128 stands for zero in the data rows.
Here is a table of points, one per row:
[188  76 127 102 123 174 134 134 223 173  84 108 133  52 156  98 125 105
 152 174 171 113 102  82 108 129 113 162 104 137 109 129 111  61 146 108
 103 104 126 144 190 138 132 118 141  23 171 148  89 169 103 166 144 153
 146]
[ 99 116 134 138 138 122 154 117  86  99 107 108 104 120 106 197  93  83
  87 143 121 137 106 120 177 139  96 112 124 186 115  96 156 127 136 134
 103  94 129 153 168  82  99 159 128 110 130 148  91 100  96 154 102  98
 134]
[173 143 117 100 178 106 172 131 132 164  88 121 119 154 145 177 145 154
 138  96 121 148 116 129 102 160 179 121 167 101 115 108 118 112 131 126
 105 136  94 164  97  99 103 178 105 142 120 105 132 143 132 138 125 115
 114]
[119 141 113 137  96 144 160 133  79 122 115 111 143 142 157 126 150 121
 123 129 112 178 110 102 112 113 157  89 130 133 108 128 144 151 178  80
 137 104 146 120 146 128 164 119  99 112 125  77 132 211 211 101 131  79
 159]
[147  26 132 121  96  93 211 145 171 180 218 135 175 160 171 179 155 225
  83  86 136  78 224 164 120 125 140 153 115 192 162 150 194 243 133  25
 223 129  68  59 131 233 145 176 244 112 159 127 120  76  65  82  45 121
 181]
[164 118 157 170 183  93  97 116 102 153 127 141  76 132 155 119 129 142
  81 167 196  75  54 123 126  64 144 144 181 144 149 135 127  95 131  87
 133 154 111 158 141 132 125  66  82 195  99 158 168 139 151  49  44 170
 117]
[113 115  48 131 113  77 136 154 156 124 148  98  76 101 149  92 126 143
 117 115 125 117  84 145  92 179  88 115  68  68 127  92  92 105  96 111
 107 102 155 158 128 162 118 140 120 132 136 134  98 145  78 135 162 110
 127]
[ 59 144  99 143 141 140  78  90 151 156 105 132 144 151 122 133 124 165
 149 130 162 118 114  93 180 134 131  78 126 143 163  84  97 132 108 119
 130  99  81 104 138 119  92  85 117 131 157 101 127 158 104 128 130 101
 142]
[144 175 219  96 117 101 146 109 159  53 141 119  88 134 102 126 127 185
 158 107 138 218  73 123 179 158 130 146 163 135 111 123 141 152 184 181
 146 119 158 128 196 145 153 171  92 141  73  67 145 103 117 182 145 163
 105]
[174 109 141  75 138 131 132 158 138  85  76 163 121 139  75 131 120  83
  75 143  70 124 145 116  83 154 115 108 148 137 123 130  73 159 140 134
 146 109 157 132  69 141 207  54 114 150 135 104 146 121 117 125 114 129
 141]
[ 99 106 151 101 161 127 120 113 139 103 159 118 154 141 131 132 117 134
 153 125  94 119 104  70  85 122 158  98 154 151 146 166 113 101  55 135
 151 178 150 101 163 120 134 130 135 125 127 133 111 124 135 125 140 119
 134]
[142 123 126 167 157 136 110 110 105  83 182 155  84 124 132  65 127 110
  79 143 101 159  92  97 133  87  95 122 194  87 159 113 173 101 138 119
 125  91 111 115 111 132 128 147 144 110 152 119 135 113 122 115 139 120
 124]
[113 212 171 180 176 129 169 123  97 169  92 128 157 133  83 128 139  61
 116 168  56 141 129 192 165 154 114 128  16 145 135 225  71 179 104  81
  60 149  41  69  85 191 162  77 173  86 121 147 154  84 125 125 195 136
  56]
[148  93 123 149 133 123 120 166 128 135 135 154 113 131 181 140 183 160
 192  86  50 104 171 130 198 116 103 139 158 167 100 149 127  95  91 141
 165  75 108 123 144 125 137 127 141 133 144 130  83 123 140 129 118 109
 131]
[102 171 102 147 104 123 156  72 136 135 146  90 111 129  91 154  82 126
 100 115 115 109 134 133  74 145 131 162 157 124 117  99 131  74 120 160
 123 116 126 120 122  85 124  70 173 120 184 135 142 112 164 131  96 144
 127]
[139 166  99 104 119 115  96 121 129 164 140 130  79 162 143 106 159  92
 136 107 173 109 141 136 100 139 165 143 105 158  83 120 173 135 112 121
 121  79 155 139 103 139 163 144 120 136 143 131 121 133 137 110 154  62
 124]
[133 147  66  94  90 119 169 128 108 141 107 109 114 153 124 117 125 132
  95 124 133 143 163 100 157 134 100 144 150 169 118 122 108 154  87  72
 138 152  91 137 193  84 141 160 106 121 124 113 108 115 144 125 141 147
 130]
[183  96 136 170 123 119 146 114 139 126 140  88 164 144 106 161 108  91
 160 172 135 145 148 158 150 158 119 153 152  89 146 151 109 173 125 115
 134 162 105 157  76  78 169  95  97 128 136  92 117  91  94 115 181  88
 119]
[ 94 150 163 122 174 145  97 106 135 112 203  98 201  98  46  87 155 129
 193 135 146 160 103 255  96 124  98 201  98 143 115 234  55 164 119 169
 167 136  26 159  73 141 151 143 118  51  79  55  89  82 112 126 128 161
 149]
[117 147 123 159 151 178 147 140 153 109 101 128 111 146 143 117 107 128
 130 139 167 141 163 152 122 189 156  46 101 167 113 100 180  79 149 180
 160 184 153 110 145 128 136 208 157 148 124 120 127 135 144 119 122 132
  90]
[133 134 134 175  86 174  96 102 108 113 135 221 113 148 132 147 137 138
 142 113 161 176 106 172 106 106  99 133 139 159 156  68 153 112  99 147
 177 150 147 187 137 118 127 125 130 121  62 114 126 124 176 169 130 122
  92]
[ 94 139  83  81 134 152 150 168  84 158 117 139 167 103 148 119 106 134
 105 142 158 145 140 101 143  89 181 143 178 101 151 116 124 144 139 186
 170 159 148 116 118 187 182 134 115  93 154 150 121  84 125 124 142 130
 126]
[109  83 129 115  92  78  77 134 157 186 136  86 162 129 110 153 153 136
 135  65 119 157 125  94 129 113 117  91 156 145  86 136 107 154 135 138
 122 145 149 143 117 142 108 127 139 139 102 171 149  56 135  92  74 112
 121]
[143 137 149 117 129 163  52  74  58 157 155 120 117 138 148 139  82 166
 125 133  84 147 162  90 110 140 155 131 122 132 124  98 131 134 132 129
 110 121 153 123 117 154 107 154  90 119 128 125 119 118 118 128 128 137
 132]
[ 94 148 150 169 116 102 155 108 112  90 132 109 149 116 158 140  86 125
 158  63 177 207 126 133 111 122  96 125 113 139 156 114  80 118 110 149
 175 117 174 118 193 147 167 149 132 149  64  86 180 146  97 119 136 174
  77]
[ 87 111 103 168 156 117 106 163 108 156 121 130 107 156 128 136 121 131
 124  92  98 104 147 128 110 122 114 113 159  98 127 142 150 159 112 162
  73 177 183 151 161 127 121 108 103  93 120 112 138 156 103 105 142 145
 141]
[146 118 123 116 108 123 100 151  87  79 144 125 126 214 100 127 148  89
 113 127 120 115 139 103 118 149 133 145 134  65 110 132 143 116 125 153
 159 121 143  95 155 121  80 164 165 113 120 106 117 111 137 150 110 107
 118]
[137  99 143 146 144  91  78  77 124 129 142 194  74 175 105 144 142 108
 134 133 169 150 132 118 100  63 158  80 133  89 103 120 122 160 165 119
 126 123  93 124 154 138  95  84 150 209 147 192  48 185 100 142 210 216
 157]
[203 176 174  75 113  94 152 129 104 158 181 134 255 151   0 139 165 144
 144 175 143 136  98 255 165 182  60 159 157  74 127  96 152 101 127 115
 120 125 150 127 147 126 118 127 125 144 136 154 132 150 134 121 125 122
 137]
[ 84 184  89 135 158 193 131 102 136  78 130 111 116 154 102 165 132 114
 157  65 137 106 138  83 148 122  61 128 119 146 195 140 124 119 146 118
 133 126 128 134 104 144 123 132 119 128 127 149 116 134 135 116 127 127
 139]
[139 166 101 156 116 135 144 145  57  75 105 126 124 115 128 152 165 119
 221 139 157  73  91  79 142 101 190 134  76 146 101  73 127 127 106 120
 136 164 141 131 125 145  70 104 138 157 195 149 220 114 121 118 151 122
 138]
[128 179 115  87 133 157 111 170 114 105 126 104 101 127 140 140 184 170
 125 156 168 144 168 122 113  44 119 111  90 120 116  97 137 144 139 134
  78 122 169  78 130  57 112 118 162 115 133 117 117 111 124 121 125 132
 125]
[ 98 132 109 119  99 127  97 113 139 122 109 110 127 125 123 154 145 131
 159 142 113 111 105  92 117 124 121 136 129 119 143 135 176 167 158 129
  98 174  88 113 133  95 174 170  98 130 122 122 146 160 117 150  98 118
  90]
[ 94 170 178 148 119  86 148 122 144 113 117 122  91  76 123  75 144 128
  73 136 116  63 151  87 172  26 200 101 122 106  88 121 193  21 122  73
 132 160  54 143 115 162 125  91  88 165   0 126 111 119 123 131 144 121
 139]
[106 167 113 131 127 120 124 100 106 140 167 143 113 104 131 136 135 131
  89 134 104  85 100  96 122 123 108 123 149 141 124 145 122 154 147 164
 137 176 168 201 136  74  95  97 156 167 131  94 138 145 131 163 122  79
 138]
[126 126  96 134 121  86  90 130 153 144 133 173 129 130 128 140  80 136
 141 130  93 122 153 138 124  94 154 135  96  96 121 128 108 119 156 126
 145 142 158  84 149 102 151 158 106 124 137 140 146 112 157 142  78  94
 160]
[127  53 114 130 124 131 124 124 128 122  35 137 114 109 152 111 112 183
 138 159 148 118  92 129 102 167  90 154  92 140 156 214 139  78 127 113
 128  57 176 151  97 103 120 150 141 110 168 145 136 123 146 145 144 186
 176]
[ 74  84 187 113 165 177 170  97 205 112 112 143 122 112 127  67 187  94
 129 160  78 146 186 124 116  67 138 177 145 100 111 107 128 121 110 109
  98 131 132 179 157 198 120 105 125 157 153 170 191 111 128 166  56 126
 128]
[125 112  94  83 173 167 132 137 102 121 140 146 138  96 134  92 105 107
 144  71 135 173 135 106 140 182 170 138  88 113 143  69 171 161 137 124
  91 119 118 100 130  77 128 105 136 134 110 132 124 117 132 119 117 137
 135]
[170 107 113 133  67 161 118 168 163 153 110 143 158  74 159 108 118 110
 154 136 142 101 124 135 151 186 122 132 140 149 166 173 112 100 144 130
  29 128 160 111  72 175 119 121 134 164 139 118  78  95 149 134 133 137
 150]
[164  60 166  44  97 102 192 200 152 196 111 114 130 122 139  55  74 101
 101 197 106 107 161 118 166 150 104 133  55 169 196 193  85  99 128 181
 124 111 161  89  18 112  69  99  75 163 171 153 132 204 128 130 195 141
  79]
[141  75 133 170 107 148  83 182 187  70 121 121 178  65 196 128 101 156
  75 142 144 139 138 116  81 193 160 162 126 136 125 144  84  80 147 160
  84 110 119 156 124 121  64 132 121  96 182 185 128 183 156 110 163 116
  99]
[150 149 107 110 102 125 126 118 119 111 131 114 109 118 150 155  86  99
 133 143 104  80 127 132 151 115 161 103 148  89  95 118 107 178 122 132
 130  69 117 142 113 118 129 183 156 127  74 132 175 161 136  88  99 119
 126]
[112 150 179 167 135 129 125 139 117 160 109 131 114 128 156 124 127 111
  94  75 134  96 112 140 140 129  88  80 153  89 100 100 159 175 118 123
 178 134 111  88 106  89 147 129 117 112 125 144 112 134 135 168 124 156
 155]
These points spread out most along one direction. Take the direction at right angles to it along which they spread out most. Go by this last direction. For each point below, how far along it does it lie, from 0 to 99? 50 is the average, and the first point above lies past it. One standard deviation of the points above along it is 16.
[128 179 115  87 133 157 111 170 114 105 126 104 101 127 140 140 184 170
 125 156 168 144 168 122 113  44 119 111  90 120 116  97 137 144 139 134
  78 122 169  78 130  57 112 118 162 115 133 117 117 111 124 121 125 132
 125] 52
[ 94 139  83  81 134 152 150 168  84 158 117 139 167 103 148 119 106 134
 105 142 158 145 140 101 143  89 181 143 178 101 151 116 124 144 139 186
 170 159 148 116 118 187 182 134 115  93 154 150 121  84 125 124 142 130
 126] 48
[117 147 123 159 151 178 147 140 153 109 101 128 111 146 143 117 107 128
 130 139 167 141 163 152 122 189 156  46 101 167 113 100 180  79 149 180
 160 184 153 110 145 128 136 208 157 148 124 120 127 135 144 119 122 132
  90] 52
[ 94 170 178 148 119  86 148 122 144 113 117 122  91  76 123  75 144 128
  73 136 116  63 151  87 172  26 200 101 122 106  88 121 193  21 122  73
 132 160  54 143 115 162 125  91  88 165   0 126 111 119 123 131 144 121
 139] 48
[119 141 113 137  96 144 160 133  79 122 115 111 143 142 157 126 150 121
 123 129 112 178 110 102 112 113 157  89 130 133 108 128 144 151 178  80
 137 104 146 120 146 128 164 119  99 112 125  77 132 211 211 101 131  79
 159] 50
[170 107 113 133  67 161 118 168 163 153 110 143 158  74 159 108 118 110
 154 136 142 101 124 135 151 186 122 132 140 149 166 173 112 100 144 130
  29 128 160 111  72 175 119 121 134 164 139 118  78  95 149 134 133 137
 150] 72
[133 134 134 175  86 174  96 102 108 113 135 221 113 148 132 147 137 138
 142 113 161 176 106 172 106 106  99 133 139 159 156  68 153 112  99 147
 177 150 147 187 137 118 127 125 130 121  62 114 126 124 176 169 130 122
  92] 40
[139 166  99 104 119 115  96 121 129 164 140 130  79 162 143 106 159  92
 136 107 173 109 141 136 100 139 165 143 105 158  83 120 173 135 112 121
 121  79 155 139 103 139 163 144 120 136 143 131 121 133 137 110 154  62
 124] 52
[ 59 144  99 143 141 140  78  90 151 156 105 132 144 151 122 133 124 165
 149 130 162 118 114  93 180 134 131  78 126 143 163  84  97 132 108 119
 130  99  81 104 138 119  92  85 117 131 157 101 127 158 104 128 130 101
 142] 52
[113 115  48 131 113  77 136 154 156 124 148  98  76 101 149  92 126 143
 117 115 125 117  84 145  92 179  88 115  68  68 127  92  92 105  96 111
 107 102 155 158 128 162 118 140 120 132 136 134  98 145  78 135 162 110
 127] 66
[ 94 150 163 122 174 145  97 106 135 112 203  98 201  98  46  87 155 129
 193 135 146 160 103 255  96 124  98 201  98 143 115 234  55 164 119 169
 167 136  26 159  73 141 151 143 118  51  79  55  89  82 112 126 128 161
 149] 17
[164 118 157 170 183  93  97 116 102 153 127 141  76 132 155 119 129 142
  81 167 196  75  54 123 126  64 144 144 181 144 149 135 127  95 131  87
 133 154 111 158 141 132 125  66  82 195  99 158 168 139 151  49  44 170
 117] 53
[183  96 136 170 123 119 146 114 139 126 140  88 164 144 106 161 108  91
 160 172 135 145 148 158 150 158 119 153 152  89 146 151 109 173 125 115
 134 162 105 157  76  78 169  95  97 128 136  92 117  91  94 115 181  88
 119] 44
